The rows of Z fall into 3 groups, and each row is roughly a mix of its group's hidden directions; some rows fit no group.
Z:
-.40  .17  .02  .07  .15  -.15  .43  .07  .03  .19  -.06  .03
.01  -.34  .09  .02  -.08  -.20  .24  .01  .12  .20  .31  -.30
-.02  .23  -.26  -.12  .15  -.11  -.15  -.07  -.11  -.12  -.45  .18
.19  -.04  -.22  -.25  .18  .32  .19  .09  .20  .03  .02  .31
.27  -.01  .06  .20  .09  -.22  -.03  -.01  .45  -.28  -.06  -.03
.08  .10  .32  -.11  .40  .00  -.05  .26  -.01  .14  .01  .28
-.10  -.10  -.31  -.12  -.07  .26  -.09  .02  -.48  -.09  -.11  .02
-.14  .08  .15  -.07  .01  .33  .07  .22  -.28  .40  .06  -.10
.02  -.09  -.14  .01  .10  -.33  .23  -.17  -.10  -.12  -.44  -.10
-.18  -.03  .17  -.24  .00  .15  .06  -.22  -.21  -.19  -.42  -.12
.21  -.03  -.19  -.04  -.31  -.13  .08  -.32  -.08  -.27  .12  .27
.03  .04  -.24  -.13  -.31  .11  .18  -.21  -.32  -.07  .14  .26
.01  .16  -.16  .40  -.19  .14  .12  .04  .22  -.27  .23  -.07
-.01  -.02  -.15  .44  -.02  -.20  .01  .02  -.23  .14  -.36  .04
-.32  -.02  .15  -.44  .08  -.04  .00  -.15  -.06  .06  .10  -.31
.17  .14  -.14  .02  -.33  .07  .33  -.13  .20  -.27  .14  .16
-.05  -.10  .07  -.08  .23  -.21  .28  -.21  -.22  .36  -.20  -.02
-.03  -.04  .00  -.15  .38  .20  -.16  .29  -.03  .12  -.24  .27
-.36  -.01  -.14  -.05  .32  -.20  -.20  -.08  .31  -.07  -.12  -.09
.44  -.25  .07  .29  .14  .07  .03  -.06  .00  .20  -.07  .20
.44  -.17  .37  .14  -.09  -.18  -.17  .05  .08  -.05  .01  -.10
-.11  -.01  -.47  .16  -.13  -.21  -.13  .05  -.09  .19  .05  -.28
-.27  -.05  .39  -.05  -.18  -.22  -.01  -.30  -.09  .19  .09  .10
-.15  .34  .35  -.08  .00  -.19  .29  .01  -.05  -.17  -.04  .20
-.05  .26  .27  .01  -.14  .30  -.25  .16  .04  .06  .14  .31
.23  .03  .22  .11  .12  .34  -.11  .36  .09  .15  -.03  -.23
.28  -.04  -.22  .38  .11  -.18  .29  .01  .00  -.20  -.14  -.01
.10  .02  .52  .07  -.08  -.32  -.18  -.04  -.14  .00  .12  -.06
-.21  .16  -.05  -.02  -.08  .20  .40  .11  -.33  .23  .03  .09
-.16  .04  .02  -.14  -.03  .37  -.01  .16  -.38  .32  .05  -.06
.01  -.33  -.16  .08  .00  .09  -.45  .01  -.05  .14  -.02  -.30
.43  -.02  .17  .04  -.29  -.15  .04  -.20  .13  -.11  .21  .17
-.28  -.17  .19  .15  .34  .13  -.09  -.05  -.15  .14  -.24  -.23
.00  .18  .36  -.19  .11  .18  .28  -.03  .18  -.22  .16  .19
.30  -.25  -.29  -.04  -.04  -.09  -.05  -.04  -.13  .26  -.29  .22
-.30  .35  -.08  .15  -.02  -.25  .38  -.01  -.08  -.03  -.01  -.06
-.48  .11  -.17  .02  .31  -.04  .16  .12  .06  .08  -.19  -.09
-.01  -.08  .44  .24  .22  .06  .08  -.17  .03  .06  .22  -.26
.10  .20  -.07  .10  .07  .05  .06  .01  -.11  -.28  -.52  .17
-.22  .03  .05  .09  .35  -.21  -.08  .07  .43  -.01  -.13  -.15
.09  .19  .19  .14  -.06  .07  .14  .08  -.06  -.22  -.49  .19
-.23  .13  .14  .06  -.32  -.02  -.05  -.12  .07  -.34  .19  -.31
-.09  -.20  .05  .22  .15  .00  .26  -.34  -.14  .22  -.15  -.25
-.21  -.15  -.10  -.18  -.04  .23  -.30  -.03  .11  -.09  .17  -.40
-.05  -.13  .23  .21  .07  -.43  .25  .11  -.15  -.01  -.23  -.10
-.16  .00  .18  -.02  -.14  -.23  .10  -.18  -.28  -.04  -.46  .07
.09  -.23  -.19  -.43  -.11  -.12  .07  -.27  -.11  .24  -.07  -.06
-.07  .04  -.21  -.01  .20  .17  -.07  -.39  -.28  -.30  -.15  .00
.01  -.22  .31  .08  -.20  -.04  .19  .16  .17  .21  .34  -.15
.27  -.02  -.11  .03  -.31  -.18  .19  -.26  -.06  -.27  .09  .26
.24  -.02  -.39  .22  -.18  -.25  .02  .05  -.12  .17  -.17  .19
.07  -.06  .15  .34  -.01  .27  .21  -.24  -.19  -.32  .06  -.01
-.13  -.22  .18  -.14  -.10  .20  -.02  -.01  .05  .16  .46  -.24
.04  .09  .08  .00  .07  -.23  -.08  -.20  .56  -.06  .15  .07
.02  -.31  -.19  .07  .12  .01  .16  -.23  -.06  -.07  .32  -.35
-.16  .08  .31  -.31  -.07  .03  -.25  .06  .09  -.20  .28  -.19
.19  .11  -.18  .10  .11  .04  -.04  -.02  .51  -.30  .00  .04
-.02  -.11  .02  -.09  -.19  .43  .08  .14  .22  -.23  -.31  .00
-.27  -.12  .15  -.27  -.05  -.31  .03  -.30  -.13  .13  -.22  -.09
-.18  -.01  .14  .13  .37  -.11  -.09  .24  .26  .07  -.21  -.26
.02  .04  -.26  -.34  -.43  -.23  -.03  -.09  -.07  -.09  -.09  .06
.19  -.16  -.29  -.15  -.14  .37  .03  -.03  .17  -.17  -.14  .24
-.02  -.31  -.06  .00  -.16  -.09  -.34  -.13  -.23  .08  -.32  -.17
-.14  .31  -.19  -.11  .04  .39  .11  .01  .26  .13  .19  .10
-.08  -.18  -.06  .11  .02  -.18  -.03  -.26  -.03  .16  .52  -.08
-.18  -.33  .00  -.13  -.03  .26  -.13  -.26  -.06  -.05  -.27  -.26
.15  .17  .04  .16  -.02  -.06  .17  .14  .00  -.18  -.52  .18
-.17  -.27  -.09  .15  -.06  -.02  -.27  -.16  -.15  .10  -.12  -.43
.04  -.35  -.20  -.12  .08  -.14  .22  .02  .08  .06  .08  -.45
.28  .00  -.16  -.01  -.31  -.08  .11  -.28  -.03  -.27  .13  .27
.24  -.01  .03  .41  .01  -.16  .17  -.02  -.14  .11  -.27  .28
-.34  -.02  -.25  -.16  -.42  .02  .00  -.24  -.13  -.01  -.07  .02
-.04  -.15  -.42  .07  -.23  -.07  -.31  .01  -.04  .08  .04  -.31
.28  -.17  -.15  .20  .07  .19  .29  .20  .08  -.21  .01  -.27
-.23  -.17  -.12  .07  .08  -.44  .09  -.10  -.19  -.20  -.26  .00
.22  .24  -.09  .40  .00  -.01  -.08  .15  .08  -.02  .20  .34
-.37  -.04  -.29  -.02  .04  -.22  .21  -.09  -.28  -.12  -.19  .09
.27  -.08  -.28  .11  -.12  .19  .08  .11  -.28  -.34  -.17  .04
.07  .20  .18  .12  -.11  -.35  .12  -.05  .01  .07  .44  -.16
-.17  .12  .02  -.18  -.12  .33  .10  .04  -.31  .36  .18  .05
.21  -.20  -.06  .02  .00  .19  .23  .36  .19  -.04  .07  -.33
.04  .26  -.07  -.12  .04  -.02  -.09  .16  .00  -.10  -.53  .21
-.01  -.24  -.18  -.21  .10  -.18  .22  -.05  -.03  -.05  -.33  -.36
-.30  -.08  .00  -.11  -.08  -.04  .12  .00  -.53  .22  -.05  .02
-.08  .33  -.01  -.19  .02  .22  -.31  .09  -.05  -.06  -.27  .28
.09  .23  -.02  -.04  -.01  -.12  .01  .24  .06  -.05  -.54  .19
-.36  .20  .18  .05  -.01  -.17  .01  -.05  -.03  -.06  .25  -.40
-.20  .04  -.17  -.21  .15  -.12  -.14  -.40  -.24  -.09  -.25  .01
.07  -.04  .02  -.19  -.06  .43  -.35  .08  -.21  .20  .12  -.09
-.28  .00  .17  .07  .36  -.06  -.07  .24  .16  .19  -.16  -.26
-.13  .20  -.05  .26  .13  -.21  -.04  .28  -.19  .08  -.32  .21
.04  .28  -.27  -.10  .10  -.20  -.20  .13  .04  .02  -.36  .25
-.02  .33  -.19  .22  .06  -.25  .36  .11  .02  .13  .19  .07
-.23  .12  .28  .08  .11  .34  -.06  .13  .11  -.36  -.13  .08
-.14  .00  -.04  .10  .09  .11  -.09  -.51  -.29  -.19  .16  .06
Here is one row of each group, with its name. Which group are the others in?
-.11  -.25  -.07  -.01  .09  -.43  -.25  -.18  -.02  -.24  -.19  -.04 : U
.06  .12  -.02  .16  .10  .31  .06  -.17  -.21  -.40  -.27  .09 : X
-.07  .15  .36  -.23  .22  .10  .38  -.11  .10  -.05  .14  .09 : W

.11  -.11  .24  -.15  -.14  -.08  -.03  -.12  -.18  -.09  -.43  .30 : W
-.39  .14  .02  -.09  -.08  .21  -.25  .16  .06  -.35  -.08  -.12 : W
-.22  .06  -.47  -.03  -.01  -.04  .18  -.17  -.05  -.29  -.10  .19 : U
.03  .32  .13  .04  -.07  -.02  -.08  .14  -.01  -.06  -.42  .36 : X
.09  .01  -.10  -.23  -.34  .16  -.05  -.26  -.26  .05  .26  .22 : U
-.20  .18  .07  -.04  -.05  -.25  -.29  -.21  -.06  .22  .15  .33 : X
-.37  .04  .13  .31  .16  -.02  .07  -.05  -.20  .00  -.34  -.16 : W
-.20  -.07  .45  -.13  .27  .29  -.13  .00  .05  -.13  -.01  -.09 : W
-.36  .03  .01  -.02  .33  .15  -.08  .26  -.02  .23  -.16  -.23 : U
